Where one turn sends some rows of the set: a few examples, then the rows asked:
K635: [-25   9 -10  39 -21  -8 -19   6  24  29 -31 -31  15 -21  10 -12 -10  -8
 -14   8 -25  -7  29   2 -13 -25   7   6  26  -3]
K884: [-15  21  21  29 -10 -11  25  23  27  -6  11  11  -1  -8 -25 -16 -34  15
  13   3 -30   3   9  -6  -3 -13 -17  -7  18  36]
K669: [-18  -5  -9 -10 -15   2 -26 -26   5   3   9 -21   5 -15  20  -8 -14 -13
  10   2 -12 -35  12 -19 -10   3  16   6  34  -9]
K927: [-38   3 -38  16  -6   3  -7 -37   4  11 -20  15  12  21   5 -25 -34 -21
 -15  -4   1  -3   6  -1  13  23 -12   3  47  11]
K870: [-32  24   3  16   4   0  18   1  54 -12  15   8  -5 -13  -5   4 -19   9
   1  14 -28  18  14 -15  15   6   2  18   2  23]
K430: [-13  31  20  19  22  -8  20  -6  27  -5   3  -6 -24 -20  13 -11  -6  -2
  -8 -24 -37  19  13 -17 -12  -6 -16   4   6   1]
K699: [-20  -6 -20  27 -22  -1 -19 -11 -12  21  10  12  17  15  -6 -37 -13  -5
 -29 -13   5  -2   7   6   9  11 -11   0  37 -13]
K996: [-40  12 -28  52 -29  10 -14 -14  40  16 -24 -10   8   3  27   0 -21 -18
   0   9 -25  -6  25   0  14 -11  -5  10  34  28]
K758: [-25  25 -10  31  -4  18 -12 -16  45  32 -24 -27   1  -2   4 -17  11 -17
 -12  21   8 -16  17  12   5 -28 -22  13  21  20]
K399: [-16  -1 -19   6  19   5 -11 -15  27  14 -23   0 -16  35  -9 -39 -20  -5
  24  23  11  12  18 -24  -9  17 -26 -26  16  22]
K818: [-16  -8 -22  10 -34  15 -28 -17   0 -10  16   0   6  -1  23 -12 -34 -10
  22  -9 -17 -35  11  -6   3   7  -3   2  38   9]
K631: [ -5 -14 -21  21  -6  11 -10   4  34  15 -10   9  -4   0  29 -48 -13   8
  21  13  -2  11   9  -8  -8  30 -48 -23   6   9]
K202: [-20  34  12  15  14 -19  25  18  36   2  -4  -2   4 -31 -21 -15 -23  11
  12  -1 -22   1   4 -13 -21 -12  -7  -3   4  26]
K674: [ -3  34  21  27  18   5  32  -5   8  -4   0  -5 -14  -2   7 -25 -34   0
   2 -16 -39  18  12 -10 -17 -13 -24   5  14  24]
K583: [-35  17 -20  34 -14   2 -35  -4  25  25 -13 -25  17  12 -29 -11 -10  -9
 -25  -5 -18 -12  32   4  13 -23 -17   1  24  12]
K239: [-36  15 -26  -1 -16  10  -5 -50  22  38 -12   3  -6  13   9 -29 -10 -22
  -3  17  19  -5  -6 -23   8 -11   2  -2  39   9]
K2: [-13   2 -17 -12  -4  25 -24 -33  19  -8  10 -11  -4   4   4 -18  -8 -19
  12  -1  13 -45   5   8   7   7 -22  10  33  10]
K266: [-16 -11  -4  31  -1  -6  -2 -11   4  24   1   1   7  32  25 -37 -25  -3
  11   9 -17  13  21 -28 -14  37 -16 -20  18  23]
K860: [-17  -7 -15  11 -18   1 -24  -5  31  32   5   3  -8  12  13 -35 -12   9
  19  19 -13  22  15 -47  -5   7  -4 -27   4   1]
K800: [-17  -9 -18  -6 -39   7  -1 -24  15  39 -24  -4   3 -26  21 -42 -15  -6
  -3  20   4   1  -1 -10  -6  -9 -11 -10  40  -6]
K153: [ -6 -10 -19  20 -25   1 -12   5   7  13 -21  19  -8 -10   8 -46 -11  -4
  -2  -1  19  -4   0  18  -2  -9 -16  -5  39 -26]
K301: [  0  -3 -11   4 -12  25 -10 -17  -2  -5   1 -11   4  -2  27 -26 -31 -10
  29   9   6 -38   1  12 -18  -4 -13  16  36   8]
K709: [-19  28   6  16 -13  16  10  -6  37  -6  10   7 -27  -7   2 -10 -31   8
   5 -14 -51  25  15 -26  10 -21 -27  -8  12  16]
K854: [-15  18 -16  62 -16  15 -12  13  18  16 -26  -9   9  10   6 -27 -22 -10
  -1   5  -3 -14  20  30   0 -32 -23  12  30  19]
K155: [-12  35   8   7  13   9  14  -6  20  -7  -6  -4 -25   6 -27 -17 -37   5
   3 -16 -41  19  17 -18  -5 -25 -29 -10  15  19]
K573: [-24  32   8  16  18   2  31   3  47   4   9   0   8 -26   5 -13 -21   9
   5  13 -18  12  -1  -6 -11  -2 -14  20  -6  32]
K641: [-10   1 -15 -14  -9   6 -39 -14  -1  -2   9 -16   3  -2 -17 -20 -19  -8
  11  -9   3 -42  10  -2  -6 -13  -7  -4  29  -8]
K262: [-11  27   9   9   7  19  16 -10  48  -9   5   1 -26 -23  10 -15  -9   4
  -4 -12 -37  18  11  -5   9  -4 -46   2   4  11]
K730: [-16  -1 -11  27  16 -22 -20   1  23  17   0   4  -8  17  -2 -38  11  -1
   6  -8   9   7  12 -24  -9  26 -17 -28   4  -8]
K122: [-23  15  11  13  -3   2  19  10  46 -16  10   7  -7  -2 -38  -8 -27  11
  -2  11 -28   9  19  -4  19   0 -25   2  15  31]

K122 -> K884
K699 -> K153
Now these:
K818 -> K641
K430 -> K262
K399 -> K266
K635 -> K758

